rotation ticks, each row followed by its count of ticks:
The counts run from 0 to 571.
[  4   8  -3  21 -33 -10  -9   6  26 -17   8  22  12 -19 -17 -10  -4  -3
  -5  -3 -25  20  16 -10  15  -3  -7  26   1  26  -5  -8   8 -18 -14  18
 -34  -6 -35 -17  11  -8   2 -21  -6  30   2   5  23  15   7  41  21  11
   3  -6  11 -25   0  13 -19   6  22 -14   8 -24   0  28   4  20   8   2
 -34   7  15 -16 -29  20  13 -13] : 420
[  0  -9 -27  14 -17 -29  -9  -6  24  -8  29 -22  10 -13 -32  -9   4 -20
   5 -13 -32  19  -5 -11  10  -4  -9   9 -15  19  -6 -17   6 -34 -27   1
 -30  -6  -1 -21  14  -1   0 -12 -14  28  -3  -9   7  -4 -17  48  31  16
   6   1   3 -11  39  -2 -15   4  10 -15  -2 -22  26  15   0  -2  13 -16
 -22  25  -2 -13 -18   3  -2 -15] : 83
[ 12  -8 -28   6 -17  -9   7  -6  29   2  29  -4  24 -17  -3  -3  -3 -33
   0 -16 -13   8   6 -10   7  -5 -19  22  -9  34  -7 -34   6 -24 -27  16
 -36   5  -5  -3  24  -1  22  -5  -8  16  18  -2   9  25  -4  42  37  25
   7   3   4 -36  -1  28 -25  17  10  -1   2 -22  22  21  -7   1   4  -2
 -21   4   4 -14 -25   4 -11   0] : 138
[ -1  12  -7  16 -10  -9 -34  14  13   0  20  10   1 -23   2   0  -3   7
 -10  13 -30  22  24   0  20   1 -15  21  10  22   0  -9   3 -34 -11  24
 -11  -2 -29  -8  33  10   6 -11  -7  30  15  -4  28   9  13  29   5  19
   5  14  36  -8   2  19 -23  11  12 -10  15 -33  11  25  -8   2 -19 -19
 -16  12  17 -23 -35   5 -14 -15] : 212
[-16   9 -30  22  -1  -9   7   0  -3 -11  13   5  10 -26 -11   1   0  -9
   4  -2 -25  29  10 -11  23  -2 -34  22   7  17  -4 -12  20 -56 -15   1
   1  12   3 -14  39 -11  14 -11 -35  26  20  -6   5  17  -6  30  -8  22
  -2 -14  19 -19   3  25 -22  15   0 -10   6 -34   3   7   6  13  -1  -8
 -10  11   2  -6 -32 -16 -18 -11] : 471
[ 25 -17  -6  26 -33 -10  -1  12  23   5  -1   3  -4 -10 -15  -6   2  -7
  14 -24 -16  13  15  -7   2   0  16  14  -8   6  -7 -33   0 -14  -2  21
 -27  22  -8 -21  32  -7   5   1 -10  19   9 -10   2   0 -14  62  23   5
   6  24  15  -9  23  -5 -14  -6   5   5 -14  -8  25   5  10   7   0 -37
 -42  28   4  -3 -21  35 -18  -3] : 308
[  6   1 -18   4 -19  -5  -6   1   4 -19  14  15   7 -26 -39  -8  12   0
  -1  -5 -19  13  15 -19  17  -4  -3  21  10  29  -5  -6  20 -29   3 -18
 -21   5 -25 -24  29  -4  -7 -25 -21  40   3  11   2   7   4  46   5   8
  -8   3  10  -9  -1   8 -21  -2  10 -30  -8 -46 -12  18  10   5  10  -7
 -26   2  21 -20 -31  17   6 -24] : 432
[  3  -7 -25  41 -27   0  -3  15  12  -4  -7  17  -5 -34 -14  -2  -8  -3
 -11 -16  -8  21   3  -5   2  11 -10  21  17   0  -4 -10  11 -51  -9   9
   8  27  -7 -17  38 -16  18   3 -28  21  15 -15  -9  -3  -7  47  -3  19
   0   7  12 -17   8  12  -1   1   3   6  -5 -17   1  -1  12   8  -9 -27
 -29  30  -2   9 -43   7 -16 -14] : 263
[ -2   7 -37   8  -2   5 -18  21  15  -1  13  20   3 -19  -6   4   7  -3
 -21  -8   0  12   8  -1   5  -6 -26  30  20  36   2 -10   0 -39 -19   9
  -8   2 -14  -3  37  -1   8  -9 -12  30  30   8   6   9  12  41  -4  24
   2  12  10 -21 -14  26 -17   1   2  -5  23 -46  -1  14  -2  -6  -9  -4
 -12   7  14 -21 -46   8 -18  -7] : 200
[  1  -7   0  33 -16  -5   1  29  29  -3  10   7   2 -11 -22 -10   4   5
  13 -24 -18  33   5   4  15  21   7  28   7   1  24 -16   2 -38 -11  15
 -19  -3   3 -23  20 -13  -8 -20  -8  27  10 -26  10  -4 -12  51  -1  10
  -3  13   2  -7  25 -12 -31  -4   9   2  20 -13  -1  16  16  10   0 -18
 -27  20   6  -5 -33  21 -17  -5] : 42
[ 10 -13  -3  16 -12  -7 -16  21   7   0  21   7 -10 -40 -15 -10 -22   5
 -17  -5 -22  23  32  -6  20   2  -3  12   9  24 -22  -9  19 -36 -14  11
  -6   4 -35  -6  24   8  10  -8 -28  33  13  -9   5  10  15  30  -7  22
   3   8   7  -7  -2  18 -12  12  14   4   7 -32 -10  16   1   8 -15 -19
 -26  10  19 -25 -41   4   6 -20] : 209
[  4   2 -10  10 -24   2   6   9   6 -12  18  -4   7 -26 -17  -3 -11  -8
   4 -23  12  12  36 -19  18  -8   3   9  -1  19   7 -20 -23 -18  -2  19
 -22   3  -8 -14  -3  -5   9 -13   2  46  31   1  18  25  -2  52   1  -2
   9   1  11 -23  24  -1  -1 -10   3   5  -3 -37  10   4  -8  20  21 -39
 -39  -2  13 -18 -28  21 -10  -3] : 357
[  0  -3 -30   0   5  -5  -4  -1  16  -4  37 -11  10 -18 -16  -5  -3 -20
  -4 -11  -2  21  18 -11  12 -23 -22  14   0  50  -9 -19  -1 -29 -22   0
 -17 -13  -3  -5   8   9  11  -5 -15  39  17  10   7  29  -6  41  -2  17
  11  -3   7 -19  15  15 -10   4  -5  -9   4 -49  10  12  -9  -9   5 -20
 -14 -15   8 -28 -31   1 -13 -11] : 145
[ -7  10 -22   8   5 -12   2   9  12 -10  10   7   3  -7 -25   4  21   1
   4  -3 -24  29  12   2  17   2 -10  19   8  35  14 -10  23 -35 -13 -16
 -17   6   2 -22  28  10   0 -15 -28  38  11  -1  13   5  -2  51  -8  14
  -5   4  17  -3  14  14 -30  -4  -9 -16  22 -40 -16  18  13  -6  -9 -10
  -6   4  13 -22 -32  -2 -14  -6] : 447
[ -7  -8 -26  31 -13 -15  -3  -6 -15 -10   9 -10 -11 -39  -8  -5  -7  -8
   4  -9 -15  17  10  -7  14   3  -8  21   3 -10  -6 -32  -2 -55  -1  14
  -2  18   2 -14  39 -11  17  -4 -19  24  20 -29   7   8 -18  37  -1   5
  -2   1   8  -9  19   6   0   4   0   8 -10 -22  22 -12  -1  20   4 -33
 -18  36   4   1 -30   1 -14  -9] : 282
[ 11 -10 -32  17 -21 -25 -25  17  20   3  17 -17  -9 -24 -20   3  -8  -5
  -9  -7 -32  22  -7  -6   6   5  -4  14  -3  11 -18 -12   4 -36 -27  11
  -9   1  -6 -20  40  -3   2  -6 -14  13  10 -12   0 -14  -4  45  21  20
  11  17  10  -4  21   7 -10  -5   2  -2   5 -18  21  11  -1 -10 -11 -23
 -22  49 -12  -4 -24  -3 -12 -10] : 273
[ 10 -16  -5  21 -13  -3   7  23   2  13  13  -6 -11 -27 -25 -24  -4   2
  19 -20 -23  26  29  -4  15  -6  -7  15   1  21 -17  -5  25 -29  -6  -7
  -1  19 -12 -11  37  -5   6  -1 -35  23   8   5 -12  11  -6  55  -5  13
  -2  12  16   0  19   4 -13   2  -6  -4 -15 -21  -4   4   9  -5  -4 -38
 -37   4  -2   5 -30   6 -20 -16] : 510
[ 15 -14  -4   8  -7   9   5   7  10   3  28   4   8 -29   0 -20  -4 -16
  10 -10  -9  15  25   2  17  -5  -8  20   0  30 -11 -26  13 -27  -1  20
 -34   5 -18   0  16   4   9  -3  -7  29  13  -4   5  28   8  39   7  15
  -8   2  -1 -20  -2  17 -31  19  18   1   6 -34  13  18  -3  21  10 -14
 -35 -16  23 -22 -36  19  -6  -1] : 154
[  8  -4 -24  18 -10 -20 -14  14  28  -7  -1   3   6 -15 -31  -8  23  -3
 -13  10 -26  26   7   6  13  -4 -18  15  -3  30  -7  -3  25 -41 -19  -4
  -3  10 -13 -30  22 -11   4  -3 -19  23  11   4   7  -5   0  49   3  23
  -6  -2  11 -13   5  25 -34   2  -2 -13  17 -31   7  23  12 -10 -14 -15
 -20   7  -6 -12 -35   0 -10 -11] : 465
[ -1   1 -25  13   2   0  -1  19  11   9  25 -13  -1 -20 -18   2  -3 -13
   5 -17 -13  20  23  -8  10  -4 -22  11   4  30  -3 -17   3 -39 -23  -3
  12   7   3  -2  34   3  18  -2 -32  24  21   0   2   8  -6  44   1  27
  18  16  22 -12  23  18  -8  -8 -17  -7 -11 -33   6  -3  -5 -22 -13 -45
 -13  10 -10   0 -28  -6 -37  -9] : 526
[  3  -4 -21  -2   0 -13   4  -8   3 -12  31 -25   8 -38 -21  -5  -4 -18
   1  -2 -16  18  36  -6  14 -18 -14   9  -6  34  -5 -23   5 -28  -8 -11
 -14   8  -9  -7   6  16  26  -5 -15  44  20   1  10  33  -1  40   6  13
   2  -3  18 -15  13  19  -9   6  -5  -5   1 -40   8   5  -6   3   4 -31
 -16 -14  14 -22 -23  -7  -9  -9] : 147
[ 10  -6 -15  10 -13 -11 -21   6   1   7  23  -7 -18  -9 -13   3   2   0
   4 -15 -20  23  16  -2  15   7   6  -2 -11   5 -12 -26  -7 -24  -8  23
 -17  -3   3 -15  41   0   1 -15  -8  32  11 -19  15 -11 -10  41  10   9
   7  28  14  -7  36  -2 -16  -4  -1   0  -1 -24  30  10 -11   3  -7 -43
 -39  33   0 -18 -26  22 -18  -2] : 290
[  1   4  -9   6  -1  -9  -7  -2   6   6  27   3 -13 -11 -14   2  17   1
   2  -6 -38  30  24   1  20  -1 -22   1 -14  22 -16 -15  20 -26 -13  11
 -14  -4  -5 -12  48  -2   5 -11 -21  37  16  -7  23  -4   8  30   3  21
  -3  15  19 -20  14  25 -32  10   1  -6  11 -22  19  24   4   2 -11 -25
 -34  15   3 -29 -33  10  -6  -2] : 480
[  2  12  -7  27  -9   7 -10  17   3  -4 -10  26 -15 -21 -11   4   5  16
   3 -12 -11  24  25  -4   9   9  -1  16  13   8  10 -16   8 -44   8   8
   5  17 -15 -12  45  -2  14 -10 -25  39  16 -12  14   0  -4  41  -9  10
   7  19  34  -6   8   9 -16  -9  -5   1  -3 -24  -4   3   2   3 -21 -38
 -22  13  14  -5 -38  22 -21 -15] : 245
[ -1   6 -20  22 -10 -13   0  17   8  -6  -4   7 -10 -14 -30  -1  20   3
 -10  -2  -9  28  20   6  15 -12 -27  11  -2  27  -7   5  14 -31 -16   5
  -8  23 -10 -31  28 -13   1  -2 -13  36  29  11   7  -2  12  47 -15  12
 -11  -6  24 -18   6  21 -32   5  -3  -2  19 -25   4  19   7   3  -3 -23
 -28   2  -1 -18 -45   3 -12  -7] : 467
[ 19 -19 -36  -5 -24 -14  -8   2  20 -12  27 -15   8 -23 -32   4  -6 -21
  -9 -23  -7  -1  11 -26   2  -7   5   8  -5  26 -12 -30 -16 -18 -19   0
 -30   2  -8 -16   8   1   2  -8  -1  25  15   0   1   9  -5  51  27   7
  11  10 -14 -19  17  -4   0 -10   0  -7  -8 -34  15   9   1  -3  21 -26
 -29  21  10 -18 -21  17   1  -7] : 352
[-16  14 -25  17 -18   0  -4  15  -5 -12  18  11 -11  -6 -30   5  -6   2
   5 -31  -4  11  12 -27  19  -1  -6  24   1  15   9  -9  -9 -34 -13   5
 -18 -13  -6 -18  37 -12 -18 -31 -20  45  12  -9  13   0 -16  44 -10   5
  11  10   9  -1  24 -14  -2  -8  -9  -6  -9 -36  -9   7   4   6  14 -23
 -13  34  14 -10 -30  24  -7 -15] : 33
[  0 -14 -15  17  -8  -7  -9  13  -3  20  32  -9  -7  -9   0   3 -15 -17
  12 -19 -15  13  21  -3  20   0 -21  13 -14  18 -12 -30   1 -37 -24  38
 -16  13  -2   7  43  -4   3   1  -9  19  22  -7  10  12   5  32  -1  25
  11  21  15   4   5  11 -32  19   0  11  -1 -24  36  10 -10  -1  -3 -28
 -13  18   6 -11 -30   9 -34  -2] : 536
[ -7   4 -21   7   0  -3 -13  -3  16   3  32  10  15  -3  11  -4   1 -17
   3  -7 -17   8  12   1  12 -18 -20  25  -3  36   0 -33   4 -27  -6  22
 -37  -6 -14   5  22  15   2  -6  -5  28   7  -3  26  35  -9  43  16  13
   5   5  11  -7   4  21 -26  18  -5  -2   3 -37  27  13  -9   9   2  -9
  -9 -10  24 -21 -27  23 -11  -2] : 157
[  1 -11 -24  29 -29  -4  19  -4  19 -20  11   2   3 -32 -41  -7   7 -13
   1 -28 -10  26   5 -13   3   6 -15   7   0   4   2 -15   5 -39 -11  10
  -9  10   2 -21   8 -24  21  -3 -22  30  13 -15  -6   1 -13  44   6  19
   2  -7   2 -33  24   2  -8   6  13  -2  -8 -16   4   0  12  14  13 -19
 -35  15   0  -1 -32  11  -1 -15] : 73
[  3  -1 -33  25 -21 -28  -2  11  12  -5   2 -21   6  -9 -16  10 -15 -18
  15 -20   3   5   9 -23   5  -7   1  27 -12  19   1 -27 -12 -31 -22   7
 -16  21  -1 -33  28  -3   4  -5 -11  19  19  -5   2  17 -24  58  20   0
  22  -1  16   8  28  -4  -3  -8 -17   3 -20 -29  15  -2  -7  -4   3 -38
  -6  29  -9   7 -15   3 -28  -7] : 316
[  0   1 -23  11 -27 -17  -1  14   6   0  12   3  -3 -15 -21   1   5  -6
   8 -13 -42   3   5   0  13  13  -4  33  12  -6   4 -23 -10 -27 -17   9
 -32  -1  -2 -19  38  -1  -3 -27  -1  27  26 -11  22  -7  -5  55  17   0
  -9  13   0 -17  15  -6 -12 -10   5  -4  15  -9   7  11   9  22  18 -18
 -26  44  11  -5 -30   7  -3   0] : 26
[  3  -2  -9  36 -14   2  16  11  13  -9  -5  22   4 -24 -17 -16   8   0
   3 -21 -10  27  17  -6  15   4 -13  26   2  20   1 -11  31 -40  -9  -4
 -13  23 -16 -18  35 -13  11 -10 -37  28   7 -10  -3  12  -3  40  -7  18
  -8  -6   9 -19  -8  18 -29   9   5   1   1 -25 -20  15  20  14  -6  -3
 -27   6   7  -7 -41  10  -2 -11] : 454
[  3   5  -1  38 -37 -12  -6  24  33 -13   4  12   8 -15 -27 -13  -5   3
   7 -20 -27  20   3 -12  14  12   6  31   8   9  16  -7   4 -29 -14  13
 -20  -2 -17 -22  24 -18  -5 -22 -14  27  -2 -10  15  -6 -11  54  19   8
   8  10  19 -10  26  -9 -17 -10  14  -9  -2 -12  -8  14  11   7   2 -20
 -29  27  -1   5 -27  22 -11 -18] : 40
[ -5  -2  -9  21  -6  -2  29   3   1  -2  14  -4   3  -6 -14  -8  -2 -20
  27 -35  10  19  31 -11  16 -12 -12  14 -12  33   8 -22  10 -23  -9  13
 -27  25   6 -15  18  -1   5  -2 -23  44   6   0  -3  31 -12  51  -9   6
   9  -7  21   3  27   1 -22  12   2   2 -12 -30   3   5   4   8  16 -25
 -23 -11  14 -12 -26  20 -18 -11] : 111
[ -6  -7 -31  24 -11 -18  13   2  27  -6   9 -16  21 -20 -20  -5  -7 -31
  -2 -16  -1  12  11 -10   6 -20 -23  25  -4  43  -1 -18   5 -31 -25  -1
 -19  24  -8 -19   2   5  14   6 -24  27  15   6  -2  35 -15  54  11  16
  14 -16  14  -3  23  15 -11  10  -2   4  -8 -31   2   4   6  -6   8 -13
  -6  -6   1  -3 -27  -5 -17 -13] : 127
[-13   8 -24  24  -8  -6   0   6   2 -21  21   0  -2 -15 -33   4  -6   1
  12 -20 -25  18  14 -26  16  10   3  19   3   8  19 -22   2 -49  -5  -7
  -6 -11   2 -19  25  -5   1 -30 -30  39   9 -25  19   3 -19  42   5   9
   8   9  11  -6  29  -6  -1 -12 -10 -11  -9 -35 -10   0   6   6  -3 -31
  -6  25  10  -5 -17  12 -11 -16] : 35
[  5 -12 -13  10  -7   1 -13  20  28  10  23  24   7 -10   1 -12  -4  -9
   3 -15 -18  16  11   3   9  -8  -6  29  14  45  -1 -24  20 -24 -11  11
 -27   5 -22   1  26  23  -7  -2 -18  23   0   6   4  28   3  49   3  21
   3  17   3   7   0  14 -23  11   0  -2  10 -39  -8  16   8  -4  -5  -8
  -5  -2  26 -20 -31  25 -15 -10] : 176
[ 12 -27 -15  25 -21  -8   7  16  18  -4   7 -17   0 -27 -29  -9 -18 -17
   6 -30  -1  21  17 -17   6  -1  12  15   5  17  -1 -18  -2 -31 -12   2
  -6  32   0 -22  12  -2  10  12 -24  20  11  -9 -16  16 -13  60   0   6
  14   5   6   4  33 -13  -4  -7  -2   9 -15 -29  -4  -6   7  -1   7 -43
 -25  21   0  -1 -24   7 -23 -12] : 319
[  2   7  -8  12 -21   3  12   7   6 -11  22  -9  13 -21  -5  -1 -17 -14
  11 -23   7  10  26 -23  20  -2   1  20   2  21  10 -21 -24 -18 -13  16
 -28  -6  -5 -11  10  -2  11 -22  -3  44  27   0  16  30 -11  46  10   0
  11  -2  11 -28  22  -4   0 -10   5   0  -5 -39   7   6 -11  22  23 -33
 -31   3  14 -13 -23  12 -14  -5] : 358
[  3 -10 -23  16  -4  -7  -3  24   9  20  11  -2 -21   0 -25   0  -2  -9
   6 -25  -2  14  23  -8   8 -17 -23   9 -13  34 -16  -8   7 -22 -22  12
  -3  15 -12 -14  38  -3  -2   3 -17  26  17   8  -5   5  -1  50  -5  16
  13  18  19   8  16  16 -19   5 -21  13  -8 -23  16   6   1 -21  -8 -39
 -21  11  -2 -12 -36  20 -24  -3] : 523
[ -5   5 -15  17  -6  -8 -18   5   1  -9  13   5  -6 -39 -12  -4  -9   6
  -4   3 -38  19  31  -9  13   6  -2  22  21  13  -2 -27  14 -48   0  -9
   1  -5 -24  -6  38  17  15 -23 -30  32  11 -21  21  10  -7  31  11  17
   1  14  21 -10   8  19   5  -4  -5  -7  -6 -31  -7  -1  -3   5 -17 -31
 -15  17  18  -9 -25   3   0 -17] : 226
[  1   7 -11  15  -9 -17  -5  21  20   3   2  19  -5   6 -19  -6   8   2
  -1 -11 -20  21  14  -4  21 -10 -10  24  -9  43  -8  -1  24 -17 -21   2
 -32   2 -22 -31  36   6 -23 -16 -18  35   0  12  12  11   6  55  -1   7
   1   1  14  11  10   9 -30   6  -3  -5  15 -33  -7  29  16   1   1  -1
 -15  14  11 -24 -33  18   2 -10] : 444
[ 11  -2  -2   9 -19 -12  -2   7  18 -18  28  -2  15 -16 -19  10  -7  -8
 -11 -13 -11  20  31 -17  26  10   6   9 -14  30  10 -16   0 -18 -15  23
 -34   7 -20 -18   4  -2   5 -17  -6  40  15  -7  22  12  19  31   9  22
   8   5  20 -11   3  10 -38   5  21  -8  19 -42   0  30  -1   6  -3  -8
 -18  -1  20 -33 -24   8  -7  -5] : 401
